In the rows, zero is written as 128.
Named turns come first, each shown by rows before and after it. Which turns, in which order, take the first row of each pair that follows to the second? Write the first one first, as in the answered first pair.
Sasi (before => after):
[159 120 124 152 141  95 167 102  81 147 124 144 144 113] => [143 128 122 155 141  78 178 112  97 134 122 156 145 125]
[115 111 138 103 141 156 129 111 136 129 103 149 105 118] => [120 104 142 107 144 156 128 107 129 138 110 146 107 115]
[114 120 126 164 137 105 163 145 122 122 157 130  81 136] => [106 134 116 155 130 108 160 151 136 104 141 133  76 140]
Merob (before => after):
[ 93 109 162 172 130 117 136 163 146 115 153 106 175 134] => [116 112 151 140 138 126 137 138 127 152 180 115  57 139]
[122 148 121 132 125 122 133 128 127 116 103 140 159 142] => [127 146 121 137 128 111 149 121 116 128 121 149 110 148]
[145 126 131 147 112 131 139 129  90 137 129 126 122 126] => [149 130 126 126 111 146 119 126  94 139 120 118 127 120]
[150 155 101  97 109 115 171 114 135 114  84 131 145 110] => [147 151 105 114 110 101 188 116 129 113  94 138 133 116]
voke (before => after):
[141 113 121 144 128 129 123 130 125 124 121 104 142  95] => [127 115 124 153 128 109 136 138 136 116 124 114 147 106]
[108 123 117  49 120 138  71 113 162 135 102 106 175 127] => [ 80 135 117  74 121  83 115 129 185 110 105 142 175 159]
[ 96 139 115 122 128 117 137 150 161 113 135 140  71 155] => [125 137 108 103 127 149 117 128 135 129 126 124  52 134]
Now pairs of rows:
Between the rows of a pair lie two turns.
[103 128 154 154 113 127 152 171 161  96 125 145 121 150] => [129 148 129 130 103 155 143 147 140  90  92 145  84 136]  Sasi voke
[127 143 116 143 128  99 140 140 141  91  96 149 138 138] => [148 147 108 118 129 121 128 123 125 111 102 145  80 131]  Merob Sasi
[176 161 146 139 136 135 178 117 103 125 126 148  82 133] => [170 163 146 141 136 129 182 121 109 120 127 152  82 139]  Sasi Sasi
[168 114 122 175 130 117 153  98  74 128 101 134 167 107] => [172 110 125 171 132 123 147  96  71 137 107 129 166 104]  Sasi voke
[107 142 131 101 156 113  89 106 143 144 152 136 157 134] => [ 97 139 137 131 157  90 118 112 142 136 160 146 155 144]  Sasi Merob
[106 146  94 135 144 120 172 130 135  84  93 139 128 157] => [129 139  92 139 138 147 158 117 110  87  76 120 155 132]  voke Merob
[124 136 128 122 115 119 114 130 141 104 107 161 125 134] => [130 130 133 112 115 144  93 129 138 114 109 142 137 121]  voke voke
[130 114 148 182 147  82 177 131 107 153 149 134 121 134] => [139 152 113  81 142 134 115 118 137 154 117 126  54 132]  Sasi Merob
[172 136 106  66 148 107  80  80 121 149  82 149 210 117] => [199 118 114 130 148  83 140  57  62 162 104 164 162 112]  Merob voke
[133 142 108 142 120  95 158  98 121 109 110 143 106 126] => [155 113 125 136 130 131 125  89  98 149 134 109 124 100]  voke Sasi
[175 141  99 106 126 120 124  89 113 138  82 156 136 120] => [162 109 130 118 135 135  96 111 123 161 116 124 192 109]  voke Sasi
[ 96 167 107  94 113 145 134 156 164 111 109 138  38 159] => [ 72 157 123 156 110 106 173 178 167  84 111 149 102 167]  Merob Merob
[151 139 113 107 117 131 109 116 118 114  98 123 163 125] => [143 134 120 113 119 127 109 123 125 114 104 120 178 126]  voke Sasi
[165 134 138 116 114 117 131  94 103 142 108 144 118 132] => [162 129 144 122 114 115 124 101 107 141 104 137 160 129]  Merob Sasi
[110 131 136 165 123 125 153 134 105 124 156 114 123 155] => [119 136 128 159 122 126 157 123  95 125 149 120 103 154]  voke Sasi
[152 115 129 128 131 138 135 107  98 143 123 119 134 112] => [151 112 129 117 136 136 129 107 104 151 131 119 132 115]  Sasi Merob
[125 107 123 187 131 100 180 138  87 116 139 140 134 138] => [140 138  93  98 127 146 130 121 103 128 120 135  50 135]  Sasi Merob
[110 137 125 120 132  66 149 126 158 144 136 169 106 161] => [135 114 137  87 133 150  74 122 141 178 141 103 138 114]  voke voke
[125 123 120 114 129 158  98 127 124 149 139 121  94 130] => [115 114 130 132 129 151  95 140 131 140 132 114 164 126]  Sasi Merob
[ 93 156 135 151 132  92 173 129 152 111 121 125 180 135] => [148 177 101  99 126 130 149  79 116 125  83 127 122 113]  voke Merob
[112 134 136 116 128 171 118 147 137 108 115 114 118 118] => [127 112 150 130 138 170 119 137 115 136 139 108 124 109]  Sasi Sasi
[133 129 120 164 111 128 150 111 104 100 124 122 131 119] => [139 135 112 134 108 151 121 109 110 102 109 110 142 111]  Merob Merob
[184 137  98  68 131 167  78  69 108 144  85 121 161  92] => [181  88 140 124 161 101 119  70  93 195 163 139 184 112]  Sasi Sasi
[133 100 153 160 141 122 147 132 105 147 148 124 153 120] => [149 106 143 156 139 122 154 116  90 149 139 133 129 118]  voke voke
[103 125 133 202 112  90 189 160 129  82 127 134 104 144] => [165 138 101 123 102 184 103 115  97  98  65  91 123  89]  voke Merob
[163 105 139 154 126 147 120 106  83 133 110 104 180  90] => [142 121 132 179 125  85 174 112  98 107 108 151 161 125]  voke voke
[127 138 114 142 114 158 102 128 135 107  87  99  89 121] => [121 123 130 149 118 165  91 139 138 117 102  83 119 115]  voke Sasi
[133 119 124 124 129 135 133 125 149 127 129 138 131 116] => [136 119 123 127 129 131 138 122 144 128 129 140 124 115]  Merob voke
[121  95 143 103 161 126 107 137 148 162 174 165  61 153] => [112  95 146 101 161 128 101 146 159 160 176 161  70 154]  voke Sasi
[109 117 122 176 119 153 114 162 105 104 117 116 130 118] => [119 115 122 169 123 153 117 151  94 121 131 119  88 120]  Sasi Merob
[111 153 121 158  95 124 156 154 148  84 102 125 104 116] => [152 139 118 146  98 159 137 124 106 118 105 106  84  89]  voke Sasi
[ 99 174  83  97 116 120 125 155 189  71  68 148 127 155] => [107 162  91  88 113 165  89 158 181  80  66 112 155 129]  Sasi voke
[ 90 130 136 131 128 116 115 156 172 114 140 111 161 142] => [155 144 104 104 122 141 117  96 112 133 112 123  79 120]  voke voke
[163 111 123 112 119  97 143  90 111 114 122 149 145 145] => [148  98 139 111 122 116 118 111 127 118 136 123 187 138]  voke voke
[137 131 125 151 133 117 132  98 104 149 153 122 101 118] => [123 130 130 166 129 113 129 113 115 129 137 116 169 113]  Merob Merob
[110 130 114 150  95 101 153 125 142 131 114 144 139 135] => [118 140 103 131  91 117 146 116 138 131 107 143 102 133]  Sasi Merob
[147 147 125 122 120 175 111 127 114 106  86 103 155 103] => [125 144 135 136 120 159 119 146 133  96  93 105 181 113]  voke Sasi
[ 92 128 138 120 127 138 105 147 160 140 144 125 156 115] => [ 97 157 112 116 116 119 133 134 159 113 113 157 115 128]  voke Sasi
[174 132 114 127 155 154  86 149  95 145 138 124 123 133] => [133 131 127 142 156 131  93 182 134 127 150 128 161 153]  voke Sasi
[127 105 147 154 114 135 143 117 116 120 157  97 144 125] => [116 105 150 142 118 136 136 126 132 126 169  96 132 132]  Merob voke
[127 113 146 136 108 133 130 144 139 122 149 119 169 123] => [161 129 122 126 105 128 149 107 107 126 129 143 109 119]  voke voke
[147 144 124  44 138 180  65 109 151 106  95 136 122 131] => [110 140 138 139 125 130 129 142 153  48  80 150 204 143]  Merob Sasi
[133 137  95  90 140 167 118 107 126 120  74 110 101  94] => [115 124 110 151 135 140 150 125 123  94  69 112 174  94]  Merob Sasi
[129 118 130 153 136 108 152 119 128 145 142 151 128 147] => [141 117 127 146 136 115 148 109 117 153 141 149 116 141]  voke Sasi
[116 156 127 153 126 104 156 133 135 102 126 149 118 148] => [142 162 113 122 118 156 120 116 116 108 102 124 103 120]  Sasi voke
[125 118 122 121 131 139 107 129 129 154 108 133 163 129] => [112 129 115 125 129 121 122 135 141 136  99 148 157 142]  voke Sasi
[132 121 113 134 119  95 126  84  98 129 101 153 106 124] => [118 114 122 115 117 126  82 104 123 128  95 123 167 112]  Merob voke
[107 123 140 154 121 173 106 165 140  87 110  99 127 130] => [119 125 135 139 125 176 107 153 132 104 123 104  70 133]  Merob Merob
[127 124 126 138 119 166 116 124 100 128 127 104 114 104] => [104 110 144 163 128 135 132 143 115 132 153 111 141 120]  Sasi voke
[168 155 141 135 126 130 168 101  87 144 140 156  57 139] => [103 123 187 150 133 146 124 171 150 140 177 105 176 139]  voke voke
[128 109 135 115 154 135 146  83  85 189 136 155 149 144] => [116 109 139 113 156 124 142  92 101 183 135 158 177 150]  Merob Sasi
[142 163  98 117 113 140 137 115 123 104  94 140  60 129] => [154 148 105 120 111 170 104 115 111 104  75 109 147 100]  Merob Sasi
[ 87 142 115 120 130 118 145 166 169 100 133 149  85 154] => [ 82 144 115 117 127 126 131 172 178  89 117 140 127 148]  Merob Merob
[ 94 136 142 115 141 108 129 175 144 145 133 115 121 129] => [ 91 142 137 118 138 109 133 176 145 136 125 116 118 129]  Sasi Merob
[118 143 119 125 114 136 141 118 148 102 114 112  78 136] => [134 122 131 123 120 164 117 111 131 130 129  85  95 115]  voke Sasi
[112 131 133 120 120 162 111 122 130 152 136 132  92 138] => [104 126 141 129 119 162 102 132 138 141 125 123 158 132]  Sasi Merob
[152 108 133 111 146 105 105  76 114 174 141 159 161  99] => [114 111 141 121 147  80 115 106 151 155 147 168 188 120]  voke Sasi
[ 99 126 126 143 121 116 143 159 154 114 123 133 170 143] => [114 137 112 120 110 155 117 150 146 105  96 116 160 123]  Sasi Sasi
[105 130 134 142 107 167 118 149 137 102 141  98 103 122] => [111 141 123 146 105 148 140 137 128  96 133 119  76 130]  voke voke
[159 115 123 156 142  80 150 122  94 149 119 172 164 129] => [183 113 118 132 142 116 122 107  79 166 115 151 152 109]  voke Merob
[151 149 117 146 140 101 173 130  98 129 136 164 105 142] => [162 134 126 137 135 153 123 134  90 133 120 116 183 106]  voke Merob
[127 119 148 111 145  89 131 114 146 153 135 172 137 123] => [134 121 145  90 143 107 111 110 147 159 131 163 135 116]  Merob voke
[102 152 112 135 111 108 145 116 135  69 120 165  89 139] => [122 142 114 106 106 177  88 111 122  85 109 115 106 102]  Sasi voke
[126 122 149 155 133  80 149 130 141 135 142 133 173 137] => [134 144 129 115 130  93 145 117 145 141 142 145  73 146]  Sasi Merob
[168 122 125 118  91 133 108 120 111 143 147 144 161 132] => [158 119 129 129  94 111 123 126 118 142 157 155 164 144]  Sasi voke
[123 130 134 117 124 146 106 123 125 122 138 105 135 128] => [121 143 123 127 123 113 138 116 124 110 132 135 110 145]  voke voke
[119 132 115 129 118 154 101 146 134 125 136  97 107 117] => [125 115 126 144 127 142 108 141 122 145 157  97 112 116]  Sasi Sasi
[129  93 151 152 131 106 117 129 142 128 158 133 182 127] => [132 108 140 130 133 100 130 118 143 138 173 153  81 145]  Sasi Merob
[119 139 121  57 125 209  87 155 169 105 118  99 120 134] => [104 148 118  67 120 195 100 165 181  84 109 108 131 143]  voke Sasi
[124 130 130 109 130 131 112 122 136 127 144 117 115 130] => [113 128 134 120 131 121 118 131 145 119 145 119 133 136]  voke Merob
[131 100 140 158 129 117 167 114 116 135 159 136 162 132] => [127  98 146 113 135 152 121 121 136 158 175 111 146 127]  Merob voke
[128 155 122 158  93 130 107 129 132 107 116 133 143 134] => [130 152 124 159  93 133 106 128 130 108 116 131 146 132]  Sasi voke
[132 118 133 138 129 117 124 121 129 132 128 118 155 126] => [138 113 135 135 132 122 126 115 121 146 141 117 125 126]  Merob voke
[135 130 165 149 131 105 113 139 142 155 158 108 143 135] => [140 134 160 127 131 121  93 136 145 158 149 100 146 128]  Merob Merob
[101 117 126 154 131 127 124 154 137 122 106 141 143 119] => [121 128 110 146 128 129 132 134 120 121  91 152 111 117]  voke Sasi
[145 122 131 119 139 143 127 119 133 138 128 116 103 139] => [140 117 137 128 144 128 136 122 135 143 139 122 107 146]  Sasi Sasi
[115  97 150 133 138 150 128 156 126 158 179  93  72 121] => [108 106 145 140 139 124 150 156 132 149 179 113  59 138]  Sasi voke
[ 87 107 140 187 139 109 156 159 137  90 138 129 151 141] => [150 138  94  99 131 168 105 101 107 107  84 124  88 111]  voke Merob
[107 118 120  91 147 116 130 124 169 139 147 163 136 157] => [121 130 105  76 140 132 123 111 159 132 126 164 113 150]  Sasi voke
[142 141 115 126  88 167 118 128 121  96  89 131  84  88] => [ 93 137 134 151  92 133 132 169 167  76 108 136 134 114]  voke voke
[147 159 101  81 117 165  82 112 129 119  75 115 154  99] => [105 125 143 130 132 121 100 152 158 128 128 113 225 120]  Sasi voke
[112 148 134 130 116 128 101 142 140 153 121 110 147 122] => [125 149 130 152 117 107 137 127 117 155 127 131 103 129]  Merob voke
[120 121 125 150 128 191  90 120  95 138 128 126  58 113] => [ 89  95 158 178 140 171  92 152 119 150 168 115 113 122]  Sasi voke
[153 120 132 185 133 115 166 121  88 113 115 126 140 107] => [170 117 131 150 144 124 148 104  83 150 138 125  90 107]  Merob Sasi
[104 133 145 106 119 167  99 152 161 114 122  96 141 101] => [ 96 147 136 115 123 118 146 147 166 108 134 140  75 134]  voke Merob
[104 124 108 126 124 104 136 130 129 109 118 141 115 121] => [104 127 106 115 123 114 123 131 135 107 109 135 130 117]  Merob Merob
[124 112 133 151 118 209 107 137 142  98 126  56 135  98] => [122 145 106 177 115 126 191 118 137  67 108 133  68 140]  voke voke
[132 119 141 116 128 164  85 134 133 121 105  89 237 100] => [131 144 120 120 140  77 178 108 128 135 150 174  35 162]  voke Merob
[ 84 138 141 136 121 178 100 169 151 115 127  84  82 111] => [ 78 130 149 167 124 153 131 172 144 113 142  97  69 121]  Merob Merob
[126 121 117  82 151 110  98  93 128 154 155 153 134 140] => [112 120 123  97 148  99 104 106 139 138 148 155 176 143]  Sasi Merob
[153 107 134 120 144 107 119 108 112 161 134 127 174 118] => [126 120 132 126 140  80 138 127 139 136 128 148 178 140]  voke Sasi
[125 149 108 134 118 136 130 156 129  99 134 112 116 114] => [133 145 109 135 117 143 128 153 120 105 136 108 113 108]  Merob Sasi
[132 109 145 114 118 180 109 140 118 173 157 105  91 111] => [ 95 108 157 124 123 153 119 169 153 162 174 114 107 134]  voke Merob
[136 134 131 150 120 144 113 112 113 137 114 128 148 120] => [126 140 129 161 120 120 134 116 122 126 114 144 144 134]  voke voke
[130 105 135 140 159 121 120 118 141 158 163 138 117 113] => [106 125 125 134 153 106 129 135 170 129 147 153 115 132]  Sasi Sasi
[119 111 161 178 137 155 124 127 123 127 164 100 109 154] => [125 110 159 154 142 165 104 122 128 140 167  95 109 152]  Merob Sasi
[126 136 114 148 110 168 129 145 118  88 104 120 120  91] => [131 135 114 147 112 165 137 139 113  96 114 125  87  96]  Merob Merob
[131 125 134 118 128 143 118 126 113 145 136 111  73 115] => [124 116 143 128 127 148 101 138 120 134 121  96 162 104]  Merob Sasi
[127 102 148 132 134 145 109 139 133 151 159 108 123 125] => [113 104 151 142 133 131 117 149 145 140 158 114 142 133]  Merob Sasi
[125 125 136 114 133 148 102 136 125 138 139 109 141 121] => [114 132 134 118 137 118 128 138 134 134 151 134 103 143]  voke Merob
[114 115 142 151 159  88 135 149 139 124 140 120 109 159] => [146 129 119 100 150 139  84 125 129 124  95  99 133 130]  voke Merob
